Some points:
[-0.12  0.02 -1.35 -0.01 -1.25 -0.3  -0.18 -0.36  1.35 -1.4  -1.63 -1.53 -1.21 -2.21  2.31 -0.74  0.37 -0.15  0.39 -0.36  1.54 -0.22 -0.71 -0.16]
[ 1.15  0.24 -0.56  0.33  0.44  0.26  2.5   0.44 -0.79 -0.84 -1.32 -1.42 -0.05  1.21  0.01 -0.79 -1.11  0.85 -1.62  0.77  0.54 -1.19  0.19  0.3 ]
[ 0.91  0.53 -1.01 -1.89 -0.92 -0.34 -1.01  1.32 -0.35 -1.55  0.09  1.59 -0.56 -1.2  -0.1   0.71  0.15 -1.26 -0.54  1.5   0.2   0.03  0.64 -1.12]
[-0.1   1.28  1.15  0.88 -0.97 -0.27 -0.78  0.89  1.01  0.12 -1.87  0.54 -0.88 -0.24 -0.01 -0.84  0.67  0.62 -0.95 -0.18  2.52 -1.13 -0.19 -0.27]
[-0.13  0.76  0.39  1.55 -0.39 -0.05 -0.63  0.01 -3.25 -0.75 -0.18  0.1  -0.02  0.42 -0.18  1.02  1.17  1.24  0.59 -0.22  0.37 -0.27 -0.91 -0.85]
[-1.21 -0.87  0.22 -1.01 -0.06 -0.85 -0.17 -1.29 -0.64 -2.45 -0.27 -0.75  1.15 -0.66 -0.25 -1.83  0.16  1.84 -4.12  0.38 -1.74 -1.94 -1.44 -0.07]
[-0.23 -0.27 -0.69 -0.05 -0.88 -1.39  1.23 -0.79  0.25 -1.4  -0.2  -0.52 -0.41 -0.92  0.13 -0.94 -0.21  0.67  0.94  0.1   2.04  1.16 -1.2  -0.34]
[-1.28  0.98 -0.39 -0.28  0.82  0.74 -0.05 -0.15 -0.65  1.91 -0.74 -0.72  0.4  -0.42 -0.95  0.03  0.55  0.35  0.1   0.62 -0.2   0.56  0.12 -0.02]
[-1.03 -0.14  2.15 -0.1  -0.07 -0.56  1.41  1.78  0.26 -1.66  2.77 -0.79 -0.08  1.11  1.91 -0.52  0.01 -0.47  0.43  0.11  0.12  1.34 -0.3   1.15]
[ 2.42  0.61  0.21 -2.45 -0.24 -0.5   1.71  0.13 -1.27 -0.03  0.47  0.55 -0.76 -2.38 -0.36 -0.38 -0.11 -2.43 -0.18  1.95  0.4  -2.   -0.83 -1.36]
[-0.07  0.74  0.85 -0.46  0.01 -0.58  0.08 -0.66 -0.17  0.07 -0.51  1.44  1.93  0.66 -0.53 -0.5  -0.55 -0.4  -0.08 -0.15  0.53  0.17  0.36  0.22]
[ 1.18 -0.09  0.32 -0.19 -0.58  0.08  0.02  0.64  0.39  1.35  0.64 -0.11  0.52  0.45  0.15  0.05 -0.3   0.76 -0.16 -0.83  1.22 -0.87  0.01 -0.75]
[ 0.04 -0.31  0.67  1.5  -0.56 -0.03 -0.42  0.6   1.23  0.81  1.41  0.81 -0.22 -0.43 -0.33 -0.1   0.78 -1.39  1.15 -0.4   0.71  1.56  3.26 -0.86]
[-1.52  0.57  0.33  0.13  0.33 -1.05  0.2   0.68  0.65  1.12  0.57  0.44  0.88 -0.7  -0.99  1.31  0.17  1.01  0.28  2.53 -1.   -0.31  0.23  0.44]
[ 0.09  1.33 -1.78 -0.14  0.15  0.55  0.97 -1.07 -0.84 -0.54 -0.09  1.81 -0.05  2.24  0.63 -0.54 -0.66  0.37 -1.33  0.77  0.84 -1.97 -2.88  0.49]
[ 0.29 -0.31  0.2  -0.28  2.39  3.34  0.31 -0.11 -0.09 -0.69 -0.18  0.43 -0.06 -0.22  0.16  1.28  0.28  0.57  0.02  0.04  0.83  0.21 -0.33 -0.57]
[ 0.27  1.81  0.57  0.75  0.46  1.51  1.42 -0.29  0.18  1.49  0.78 -0.27 -1.08  0.42 -0.49  0.8  -0.49 -0.41 -0.52  0.68 -3.03 -0.06  1.48 -0.56]
[ 0.   -0.46  0.08 -0.79 -0.11 -0.47 -0.32  0.42 -0.58 -0.81 -0.13 -0.78 -0.94  0.   -0.94 -0.54  1.71 -0.65 -0.88 -1.26  1.26 -0.46 -1.02  0.68]
[ 0.11  0.24 -2.01 -0.68  0.74 -1.22  0.59  0.57  1.33  0.69 -0.01  1.04 -0.67  0.67 -0.38  0.15  0.86  0.23  1.39  0.27 -0.26  1.37  1.33 -0.07]
[-1.38 -0.37 -0.38  2.41 -0.88 -1.76  0.6  -1.19 -0.29  1.4   1.07 -1.48 -2.47  0.49  0.5  -1.1   0.12  1.43 -0.57 -0.95 -1.21  0.96  0.12  1.21]
[-0.5   1.5   0.34  0.46  0.69 -0.12 -0.73 -1.05 -0.24 -0.01 -0.38  0.19 -0.19 -1.26 -0.82 -0.73 -1.47  0.06  1.47 -0.23  0.05 -0.63 -0.44 -0.46]
[-0.2   1.64  3.   -0.97  1.12 -0.22  1.5   0.71  0.56 -0.47  1.3  -0.36  0.03  0.42  2.69  0.34  1.43 -0.37  0.77 -0.66  0.47  1.72 -1.22  1.68]
[-1.84  0.38 -0.12 -1.   -0.23  0.92 -0.45  2.12  0.81 -0.43 -0.12 -0.28  0.3   1.17  2.41 -0.02  0.32 -0.34  0.37 -0.04 -0.3   0.08  0.09  0.79]
[ 1.2   0.49 -0.27 -0.23 -0.62  0.96 -0.1   0.64 -0.95 -0.63  0.1  -0.21  0.18  0.53 -1.55 -1.19 -1.67  0.59  1.79 -1.78 -1.07 -0.76  0.24  0.55]
[-0.06 -0.61  0.23  2.39  1.26 -0.61 -1.34  0.78  1.62 -0.28 -0.32 -0.3   1.58  0.06 -2.01 -1.3   1.02 -1.72  0.25  0.6  -0.51  2.5   0.16 -0.59]
[-1.91 -1.84 -0.45  0.06 -0.13  0.81  0.95 -0.37  0.02 -0.31 -0.57  1.87 -0.42  0.08 -2.24 -0.14 -1.16  0.3   0.75  0.1   1.02 -0.86  0.6   0.31]
[ 0.94 -1.   -1.09  0.22 -0.35  1.09 -0.28  0.33 -0.8   1.09  0.73 -0.14  1.23  0.24  0.35 -0.28  0.17  0.34 -0.05  0.28 -0.29  1.07 -0.77  0.11]
[ 0.86  0.34  0.7  -0.68 -0.64  0.08 -0.57 -0.2   0.36  0.99 -0.45  0.19  0.14  1.11  1.25 -0.49  1.14  0.02 -0.19 -0.37 -0.53  0.96  0.15 -0.98]
[-0.57 -0.47 -0.43  1.94  1.03  0.29 -0.49 -0.9   1.67  0.42  0.68 -0.95  1.07  0.8   0.51  2.65 -0.8  -0.89  0.32 -1.86 -0.03 -0.8   0.72  0.01]
[-1.92  0.78  0.23 -2.41 -0.46  0.54  0.48 -0.07 -0.23  0.84 -0.16 -1.73  1.34  0.01 -0.37  0.03 -0.34  0.61  0.15 -1.33  0.09  0.24  0.49 -1.34]
[-0.46 -1.35  0.24  1.2  -0.35  1.77  1.43 -0.18  0.34  1.55  0.08  1.48  1.14 -0.34  1.24 -0.79  1.04  0.01  0.65  0.56 -1.95 -0.89  1.01 -0.67]
[ 0.69 -1.58 -0.86  0.96 -0.22  0.43  0.21 -0.63 -0.51 -0.17 -1.67  0.72 -0.7  -0.38 -1.83  0.26  0.14 -0.46  0.81 -0.1  -1.38 -0.91 -1.21 -0.21]
[ 0.7  -0.15 -0.07 -0.59 -0.19 -0.49 -1.55 -0.42  1.12 -0.46 -0.17  0.13 -0.96  0.48 -0.08 -1.09 -1.7   0.89 -0.15  0.17  0.19  1.32 -1.   -1.36]
[-0.3  -0.69 -0.1  -0.26  0.93  1.57 -1.14  0.39 -0.05  1.1   0.96  0.49 -0.84 -2.95  0.4  -0.41 -1.    0.08  0.06 -0.23  0.16  0.75  0.49  0.84]
There is one direction along which these points spread out most. Take the direction at right angles to it along which they spread out most. Go by this last direction. Where along it does each point below lie, from 0 to 99? 50 is the average, and the first point above lies past it. One standard deviation of the points above along it is 16.
[-0.42 -0.29 -0.76 -0.42  1.06 -3.39  0.97  0.59 -0.25  1.31  0.25  0.79  1.27 -0.76  0.32  2.   -0.33  0.29  0.23 -1.04 -1.1  -0.19  0.3  -0.71] 45
[ 1.44 -1.48  1.11 -1.72 -1.36 -0.03  0.36 -1.57  0.2   1.29 -0.67 -1.87 -0.27  0.89 -0.16  1.57 -0.83 -0.09  1.12  2.91  0.17 -1.14 -0.41  1.06] 45
[ 2.81 -0.81  0.48  0.24  0.96 -0.69 -0.25 -0.04  0.81 -0.91 -0.87 -0.18  0.05 -0.33 -1.08 -0.86  0.53  2.35 -1.24 -1.19 -0.46  0.09  0.12  1.68] 50
[ 0.29 -1.19  0.77  0.92  0.06 -0.29 -0.65 -0.59 -1.83  0.9  -1.14  0.03  1.18  1.01  3.38  1.09 -1.74 -1.1   0.94  1.51 -1.11 -0.55  1.06  0.43] 48
[-0.61  0.08  0.09 -0.34  0.55 -0.06 -0.68 -0.17 -2.65  0.87 -0.69 -0.29 -0.86  0.51 -0.05 -0.41 -0.08 -1.25 -0.8  -0.52  0.81  0.77  0.74  0.25] 49
[-0.1  -0.87  0.39 -0.51 -0.22 -0.12 -0.59  1.28  0.75  0.68  0.05  0.27 -1.02  0.71  0.3   0.39 -0.36 -1.16 -0.06 -1.15 -0.97 -1.01 -2.06  0.92] 56
[ 0.27 -0.1   0.25  0.09 -0.44 -0.15 -0.86  0.53 -0.21 -1.87 -0.48 -0.75 -1.19  0.73 -0.36  1.49 -0.83  0.19 -0.61  0.09  0.26  0.42  0.62 -1.28] 51
[ 0.33  0.18 -1.72  0.21  0.27  0.   -2.84  0.09  0.98 -1.21  1.87 -0.2   1.07  0.16 -0.7  -0.36  1.13 -0.94  1.03  0.46  0.91 -1.43  1.36  0.59] 43
[ 0.03  0.94 -1.65  1.72 -1.54  0.42  0.13 -0.08  1.01 -1.06  0.24 -0.04  1.64 -1.67 -2.1   0.97  1.43 -0.49 -1.99 -1.1   0.14  2.47  0.06  1.26] 45
[-0.04 -0.17  0.74 -0.48  0.42  0.16 -0.99 -2.78 -0.24 -0.08  0.78  0.76 -1.2   0.52  0.22  0.74  0.41  0.31  0.05 -0.45 -0.25 -0.15  0.97 -0.38] 45
